Rotation paths and how fast each direction turns (deg/step)
Each turn is a multiple of 5 degrees from 10 to 175, or 0.
Each row of a path follows its step; steps can be skipped.

step 0: [ 10  15   9   0  -7  -6  12 -28  21   7 -10   1   4  10  11  -9   5  10
  18   4  15  -1  18  10   1 -16   8  -8  -2  15]
step 1: [ -4   7  10   1  20   0   4  10  -6  -7   9  -2  31  22   5  -6   1  21
   0  -7   2  -2  11 -14  -3 -15  -9  16 -10 -11]
step 2: [-10  21  10   1   0  -3  -1 -25   3  -1   2 -12  14 -10 -13 -23 -14  -9
 -11 -15  12  13   2   4   3  10  21  -4  -6  -5]
step 3: [-13   6   7  15   6 -17   1   2  19  -4   9 -13   3  -2   3   3   2  17
  25  17   2  25  -6   0   9  -8   0  17  -9   7]
step 4: [  6   3  -7   8   0  12  14  -5  11  17   1  -3  22  25  12 -17  -3   8
 -11   1  11  14  15  11 -15   1   9   2  14  13]
step 5: [ -8  16  15  -6   1   7  13 -19  -5  -8  12  -3  14 -15  -4 -14  -8  24
   4  -2  -5  -9  -2   9  -4 -11 -20  23  -8   0]
step 6: [-15  14   4  -2   6  -5   2 -17  14  -2  15  -2  12  16   9   6 -10  -2
 -20  -2 -10  32  -2  -7  16   9   2 -12 -11  -1]
step 7: [-17   2  -4   3 -11   0  23  -1   4 -11 -11   1  13  -8   6 -10 -11  18
  23   0  14  17 -16  -9 -12   1  13   4  12   8]
step 8: [  4  -3  11  -2 -14  10   2 -14   3   4   3  -2  -4  37  -3 -13 -13  14
  -3  13  14  12   8   9   9   3 -15  19  -7   5]
step 9: [  4  18  10 -28  26  -4  26  -9  -1  -1  16  -6   9  -7   6 -10  -8   4
  -7   7   5   5  -8  -9  -3  -4  -4   6  18  -2]
step 10: [-22  33   2   4 -13 -15   3  -1  14  12 -17   9   5   6  -3  -4 -20   7
  -4  -2   3  11  -1  -5   7   5 -14  -4 -11  -4]
Speeds:
[-4  3 -1 -4 -2  4  7  2  1  0 -1  5  4 -8 -4 -8  0 -7 -2 -4  2 -2  1 -1
 -9  2 10 -2 11  2] : 145
[  0  -4   0   4  -5   0  -7  -3   0  -3   4 -10  -1   1  -3   3   0  -5
   4   3   7   2  -4 -10  -6   9   2   6   2   6] : 80
[-3  6 -3  0 -1 -3 -8  0 -2  4 11  1  5 -1 -2 -2 -3  3  1 -4  0 -7 -7 -2
 12  3  1 -3  8  0] : 95

step 0: [ 18  12  -3  -2   5   2  20   1 -14   5   5 -15  10  -5  -7  29  16  -4
  12  -6  -9   4  -9  14   6  17   0   5  -8 -12]
step 1: [  1  15   3  16  12  -1   5   0 -13  -8   2   5   3  11 -17 -10 -13  -9
   4 -13   5   2  12   3  10 -14 -16  16  -5 -28]
step 2: [ 14  20  16   6   0   0   6  11  -3   7   1  -2  -2  14  18 -14  -9 -16
   0 -12   8   3 -11  16  -9   6  22  18  -6   7]
step 3: [ -4 -12   5  -7 -11  -2  17 -16  -7  -2  19   3 -12  14  10  -4  -1  10
  31   3   0  -5  -8   2   0 -14   5  18 -10  -5]
step 4: [ -2   7   9  11   1  13 -11   9 -14   1  22  14   0  -7 -11   6   9 -18
  15  11 -13   3   3  11   0  -9  14  -9 -20   7]
step 5: [-12  -1   0   9   2   6  -8  14 -11   2  11  21  -7   4  20  18   6  -3
  -8   3  21  -7 -16  -2  13  -7 -10  12   0 -15]
step 6: [ 10  13  -9  -8   3   2   2  -4 -14 -20   4  -1  19  12   5   0   1  -4
   6   2   8  -8 -23  16  22  -3   7 -18   4  11]
step 7: [  3  -6  -6   1   6   3   4  -8  -2  -7   8  17  -8  19 -18 -14   6 -23
  16   7  27  13  -7 -11  -2   8  -7  -4   9  -7]
step 8: [  7  -4  19   3   5 -13  -5   6 -15  -6  14   0 -25  -7  13  -9  -1 -19
  -1  -5  -8   5  -2   6   9   8   4  -7  24  13]
step 9: [  6 -20   1   2   4  15  16  -6  -5 -22   3  10 -10 -14   5  18 -11   3
   7 -15   4   1 -10 -25   6  -1  15   1   0   2]
step 10: [ 16 -14  14   8  -2  27   8  -2 -19   3  -9   3   6  -1 -15   5  20  -8
  -1  -6  -2  -6  10  15  21  10  -3  -6   0   5]
Speeds:
[ 0  0  6 -1  1 -1 -2 -1 -2  8 -4 -1 -5  3 -1  5  5 -3  0  4  3 -8 -3 -2
 -1 12 -7 10 -1  7] : 140
[  2   6   5   1   4 -10   9   6   5  -4  -7  -3   2   2  -2  -8   1  -1
   2   7  11   2   0   2   2  -3  -1   1   3   1] : 70
[ -1  -8   2  -3  -1   1  -1   0   0   4   0 -10  -8   1   3  -3   9   3
  -3   1  -1   5  -6   9   6  -4  -5   1   2  -8] : 145
[-3  3  1 -6 -5 -4 -6  7  7  5 -2  9 -7 -5 -4 -4 -1 -9 -1 -9  1 -3  4  4
  6  0 -1  0 -1 -3] : 115

step 0: [-11   4  12   3  10   8 -11  19   9   9   3  -3  -6  -5  20 -23   8  27
   2  17  11  35 -12  10  13  16  26 -11   4  10]
step 1: [ -3 -34  -2  17   6  -5  22   3 -16   4 -11   4   0  19   1  12 -10  16
  -5  24 -20   4  -6 -13 -31   5 -17  -6  10   9]
step 2: [  3   8 -25  31  10   5  -7 -25   3  -2  21 -11   7 -21 -26  -1  -8 -18
  14  -4  -4   5 -23 -16   6   9  -2 -12  -3   2]
step 3: [ -4 -13 -15 -21  15  -5  11  10  15  24  -3  27  -3  -7 -13 -12  19 -19
   2 -22  -1   5  11  25 -16  -5  -8 -14  -8  -5]
step 4: [ -2  -8 -18 -15 -20  -3 -28  -5  -4  -8   5  -9 -16   6  40   4 -10  -4
  24  -7   7   5   2   1  -5 -23  13 -21  13  -2]
step 5: [  6 -18  21 -12   6 -10  -2  16 -26   7  -1 -21 -26  -2  -5 -14   8   5
  15 -11  -5  18  -6 -24   6   9 -10  30  -8   2]
step 6: [ 15   9   9   5 -15   5 -16   5   1 -16   8  13  -1  30 -21  -9 -15   6
 -21 -13  -3   0 -18   2   1  24 -22 -23  12  13]
step 7: [-31 -29  -6  -8   4  21   3  -1   8 -20  13  15  15 -12  -3   6  19 -11
  -8   9  -8   0  -9  -1  16  24   8   6   8 -22]
step 8: [-12  15  12  -2  11  -7  -9 -36  -1  22 -12  16  -5  -9  20   3  11   1
  18  15  10  -3   3   3 -10   1 -36 -10  19  -4]
step 9: [ -3  -3   1   1  10 -23 -23   5  16  -7   9   8  -9 -11  -1 -34  -8  -8
   3  23   3   3  -4 -12 -18 -12  25  14  -7  26]
step 10: [  5  -9 -12   8  16  27  10  12 -13  12 -11   0 -29   4   0 -18 -35   4
 -12   4 -22  12  13   6   5  -4  -9 -15  -5 -13]
Speeds:
[  7  -4   5  -1  -1   6   6  -5   1  -1  -5 -10   3   4  -5 -12  -4  -1
  -1   1   0   1   1  -9  -5   0   4  -1   6   2] : 85
[ -6   2  -5  -4  -5   2  11  -1  -4  -2   3   0   2  -6  -4   0   0  -5
  -2  -2   1 -10  -1  -2   2  10  -3  -9  -2   4] : 80
[ 3  1  6  2  4  1  5 -2  2  3 -5  5 -5  6  5  5 -6  0  5 -8 -5 -7  4  6
 -8  7 -4  1  5  2] : 155
[-6 -2 -2 -8  2  1 -4 -2  9 10 -3 -5 -5  1 -1  6  4  7 -2 -2  6 -5  1 -3
  1  2  6 -3  7 -3] : 90
[  1   0   9   4   4   1  -1  -3  -6   4   2  -3   0  -6  -2   8   0  -2
   8  -1   6  -6  -5 -11   1  -6  -7   2  -1  -2] : 115
[  2  -3   0 -10   0   6   2  -4  -6   2  -5   4  10  -1  10   3   2   3
   9   3   6   5  -3   4   0   2   3  -1  -1   5] : 95

step 0: [ -6  20   7 -15 -19   8   7 -18 -16 -12   1   5  -9 -25  -7  -6 -13   9
 -16  15   0   9   3   6 -17  -4  22  -1 -10 -21]
step 1: [ 13  22   4   1   7  -5   8  16  13 -13   0  -7  -4 -18  10  -2   1 -32
  -7   0  13 -14  23  -7   8  13   4  -7 -10 -20]
step 2: [ 13  12  15  15 -22  10  -2   0   3  13   3  18 -18  13  11   4 -20 -17
   1  11 -19 -12   9  -2   7  -3 -17 -17   8   9]
step 3: [  6  13  -5 -24  -7   6 -13 -13 -27   3 -16  -2 -10   2   6  26  11   3
 -15  19   5  -9   6   5  -8 -20  11 -13   5   9]
step 4: [ -1   1  11   7  21   0  -8  12   1  29 -24 -31   8 -19  17   6  -5 -16
 -15  -1   5  -2  -3  -4  -3  -8   5  -6  -7 -13]
step 5: [  0  11  20  24  -6   0  17  -3   2  11   0   7  11  14  20   4   6  11
  -4  -2 -17 -17 -17 -27  18 -10   7   0  -5   6]
step 6: [ -5   8  12 -21 -17 -18 -11  -5  -8  -6  13 -19  -4  10  14  22  -5  20
  -1   1  13   5  -2  -4  13 -14  -4   8 -19  20]
step 7: [ -7 -12  -3  -6   5  -6  -6  -5 -20   2   9 -25  12 -16  17  14 -19 -19
   1  -8  -5   3 -20  -5  -2  31   8   7   4   5]
step 8: [ 10  -8   2  26  15  21   8 -12   2  -2  27  10   0  -1  12  -1  -3 -12
   3  15  13  -3 -18 -15   9  -8  13  26  -2   4]
step 9: [-16  -5   1  -1 -33  -1  20 -12   6  10  23  -2  -8  -9   5  12  -6  14
   8   7  21   5  23   0 -15  -9   6  16  -7   0]
step 10: [-16  -3 -27 -17   7   4   6  -4   4   3  12 -10 -10  10  13  10   1 -19
   2 -16  13  -3  14 -21  -5  27   2 -19   0 -10]
Speeds:
[  3   3  -7   4   0   4   2  -1   5  11  -7  -1  -1   7  -2   8   4  -1
  -2   0   5  -1   3   1  -5  -4  -3 -12   4  -2] : 45
[-7  1  4  0  4  5  9  3  1  5 -1  0 -2 -3  5 -9  1 12 -3 -2  5  0  3 -6
 -3 -4  4  1 -1 -9] : 80
[-3 -5  1 -3 -6  6 -4 12  6  1 -4 -2  2 -5 -2  0  0  2 -2  4  8 -8 -2  0
  0 10  3 -2 -5  6] : 125
[ -5  -6  -3   0  -1  -3 -11   3  -1   4  -3   3  -5  -1   4  -3   6  -2
   4   1  -9  -8   7   1   3  -8   5  -3  -3  -4] : 40

step 0: [ -4   7   3   1 -19   5  -1  -3 -16 -10  -7   8  14 -12  11 -13 -15  -7
  -8  19  -9  20 -17   9   3  12 -10  -6  12 -10]
step 1: [ -2  28   4  11  14  13  -4  17   4  -8   4  -1  25 -13   5   0 -14   2
   2   9  13 -18   6  -4 -10  -3   7  12  -2   1]
step 2: [-13  -4 -15   1  14 -20  -1 -17  -6  21   4 -16   3  -3 -18   1  -9   1
   0  14  -4  -6 -12   2 -14  -3  17   3   2 -16]
step 3: [-10  10  10  -6 -15 -15  -7  -6   5  -6 -12  16  14 -15  -2   6   8 -14
 -13  -6  -2 -10 -17  12  12 -10  -3 -18  11 -15]
step 4: [-13   0  -3 -15  10  -1 -23  22 -13  -9   1   3   3  -7  -4  15  -1  -9
   6  11  22  -7  10  -5  -7  -8 -11  11  12   8]
step 5: [-15  -1  -1   0  16 -11   3   0 -12  -5  -9 -12   0  13 -16 -25  -5 -15
  22 -11  -6   9  -7  -7  -9 -16   6  -4  -5 -11]
step 6: [ 15  -5  10 -20  -2  -7  -2  -7  -3 -10   9  -7  18  -4   1  -9 -22   5
 -14 -13  -1  -2  -1  12  13 -16 -14 -18  10  -3]
step 7: [-19 -12  -5   8  12   6  -4   6  -1 -15   6 -17  20  -6  17  11   6  -6
 -10  -5  16  16   6  10 -11   2  -3  12  12   9]
step 8: [-14  11  -4  10  -5   2  -4  -6  16 -11  18 -13   0  17 -11  -2  -7   3
  24  -7  -6   3 -14  -2   4 -12   6  20  10 -19]
step 9: [ 13  -2  20 -15 -14   4   2 -10   6  -8  -7 -23   3 -10  -7   9  -3  -5
 -13  27 -14   7  -4  -2   5 -19  -3  -4   4  -6]
step 10: [-24   2  14   1  21  -5 -14  14   5  -9 -13  -5  12   9   9   0  10   6
 -21   8  -6  -7   3   4  12   7  -5  20  -7   6]
Speeds:
[  2  -7  -3  -2   1  -1   1   0  -2  -5   1  -1  -4   3   7  -2  -8  -3
   6 -13   6   9   4  -1   0  -2  -6  -6   0   3] : 45
[  3  -2   0  -4  -1   1   8   4  -1 -10   6   7   4  -7  -3   6  -1   2
  -5   1   0   2   6  -7   3  -4   5  -3  -5  -6] : 130
[  1  -2   9  -1   2   0   3 -10  -3  -4  -4   9  -2   0   5   0  -1   5
  -4   5   6   3 -10   2   3  -6   1  -2   4   7] : 115
[ 9 -1  8 -2 10 -3  6 -1  4  0 -8 -1  1  3 -3  0 -8 -1 -1  2  1 -1  4  5
 -6  1 -4  4 -8 -7] : 90

step 0: [-20  -7  -1 -14  -9  13  10  -3   5   3   3  10 -17  23   7  20  -7  11
  -4  14 -10  -7  22 -10 -17   7 -21 -14  -6 -20]
step 1: [ -7  -8  -1 -16 -16  10  16 -23   2 -11   3  -8  -1  11   0 -21  11  22
 -11 -14  -6   4  18  14  -2 -25   7   0  14  18]
step 2: [-13 -35   2  10  13   2  -3 -32   4  -1   6  -4  19  -3   3   5  12   0
  -8  -7  -2   0  -3  12  11   6   2  21 -23 -13]
step 3: [-11   3 -11  -9 -12  22  -6 -12   1  12   4 -25   2 -16 -23  -5  -4 -23
 -12  28   7  15  -4  -1  -3  12  -7  13   5   0]
step 4: [ -6   8   7   3  -2  -6 -17  19  23  17  -6 -27 -11  -2  -1 -10  -7   5
  -2 -16   4  16  18  -6  10   3  29  11 -11  -3]
step 5: [-15   7  12   0  -4   0 -10  15  19  -3  -7   8  10  22   0  16  23   6
  18  14 -12  10 -12 -16  17  20  -7   3  -4  20]
step 6: [  2 -14  22  -7 -29  20  -7   3  -2  14  -4  -1 -18   2  11   7   2   7
  21  18  -7 -16  18   0 -14  -6  -6 -22  -6  -2]
step 7: [ -1   7   8  -2   8  11 -18 -20   1  -5  -1  -2   0  20  -9 -32  14  29
  -2 -14  -6 -21  -4   6 -14 -18  -1   5  -2   4]
step 8: [-14 -27  -2  13  16   0   0 -25   8  -5   3  -4   6  23   2  14 -15   3
  -9  11  -4   5   0  -3 -20   3 -21  13  -3 -18]
step 9: [ -3  -6 -18 -14 -12  10  26 -14   8   7  15 -29  -6  -2 -10 -10  -8 -10
 -11   7 -16  19   2  -3 -14  -4  10   3   4  21]
step 10: [-12 -17   4   9 -10 -20   0  -5  12  -1   2 -10  11 -11  13 -19   6   5
  -4 -11   5   7   3  -4   9  24  33  14 -23   5]
Speeds:
[ -4  10   6   6  -3   2   1  -6   4   1  -1   1   4  -5  -3  -2  -3   1
  -4 -11   4  -4   7  -3  -5  -1   9  -5   2   5] : 125
[  8   3   3   1  -3   6  -4  -3  -1  -4   1   2  -4   6   3  -3  -3 -12
  -5   6  -1   8   7   4   0   1   0  -8  -1   1] : 130
[-4  1 -6 -9 -5 -2  4 -6 -2 -3  5  4  1 -7  0  3  4  2 -8 -2  4  6  7  3
  9  4  2  3  0 -6] : 40
[ 5 -9  4 -2 -7 -1 -1 -2  1 -8  5 -1  0 -4 -1  7  3 -1 -3 -2  2  0 -7 -7
  3 -7  2 -6 -7  8] : 90
[  3  -2  -1   0  -2  10   3   2   2  -5  -3   4  -3   8   3   3   3   5
  -1   2   6 -15   5   2   7  -1   1   0   4   0] : 60
[  4   4  -6   4   2  -5  -7   1   6   0  -4   1   4   2   7  -1   5   3
  -9  -5  -3  -3  -1   8   1   1  -2   3 -11   5] : 130

step 0: [ 23 -13   1  -1   0  30  -1 -15  -3 -18   0  22 -22   5 -17  16  16  -4
 -14  -5 -10  -7  -5 -19  21   4  12   6   2   6]
step 1: [ -4   7  -3 -13  13  10  -7 -13   3   4  24  14   6   9   5  21  23   2
 -15 -16  18  10 -17 -19  11  -5 -30  -2 -11  -6]
step 2: [-11 -34   7  -3  -8  -5  11   1  13  12  25  -4  20   2  -2   3  13 -11
   7 -10  -2  -8  13 -22   8   4 -19  28   2   9]
step 3: [ 21   5  33  -4 -25  -2  -7   8  11   9   4  19  15 -14 -17  11   3 -16
   0  -1 -28  -1  -7  -3  16  -7  -4  14  -1  -2]
step 4: [  9  16  16   0   8  -3 -26  16  -5   2  27   9  25   5  -6  11  -5  21
 -14   0  -6   2   9 -25  11  13  14  -9  -9 -12]
step 5: [-13  -3   7 -27  -6  21  20  -1  12 -19  23   0  13   0  -1   4   3  -1
  -4  12   0  21  27 -20   6   7  25  -1   2   1]
step 6: [ -9   1   0 -28 -13  16  -6  21  17  -4   0   7   2  16 -19  -6  -4  -4
 -22  14  -7  23   6   7   0 -24 -23   9  -7  -3]
step 7: [ 20  -2   0 -21 -10  11 -15  14 -27   7  -3 -13  -5  12 -11  -8 -11   8
 -20  -4   2  -7  21 -14   5  15 -15  29   0   3]
step 8: [ -6  31  20 -18 -16  25   5  -9 -23   0  -4  -8  14  -5  -8  12   7 -20
  -6  -1  25 -11   0 -12   0  -2   8  12  -2   7]
step 9: [-36  14  -7  -7  -3 -18 -24  18   3  -6   3  -8  18   7 -23   4  14 -14
  -9  13   9  -7 -10 -18   1  -4   0   6  15   8]
step 10: [ 16   3 -24 -24  -4 -15   3  13  13   1  -4 -22   5 -21   1  -4   5 -11
 -13  10 -13   1  -1 -12  26  10  13  20  16   2]
Speeds:
[  1   3   0   2   0  -9   1   5   6   2   1  -1   7  -5  -2  -1  -7  -2
   2   5  -4  -1  -3  -4   7   1  12 -10   3   1] : 60
[ 9  8 -5 -7  9 -3 -4  0 -2  5  3  1  1  0 10 -6  1  4  1  0  1  3 -1 -4
  2 10 -5  0 -1 -1] : 120
[ 12   4   6   2  -7  -3   1  -1  -1   3  -4   3   1   4  -1  -3  -8   0
   4  -1  -2 -11   3  -6 -10  -3  -2   3  -4   1] : 85
[  8  -6  -2   4   2   4  -4   9   0   3  -4   1   0  -2  -2  -7  -2  -6
  -3   1 -10   1  -4   7   3  -2   0   9   4  -6] : 100
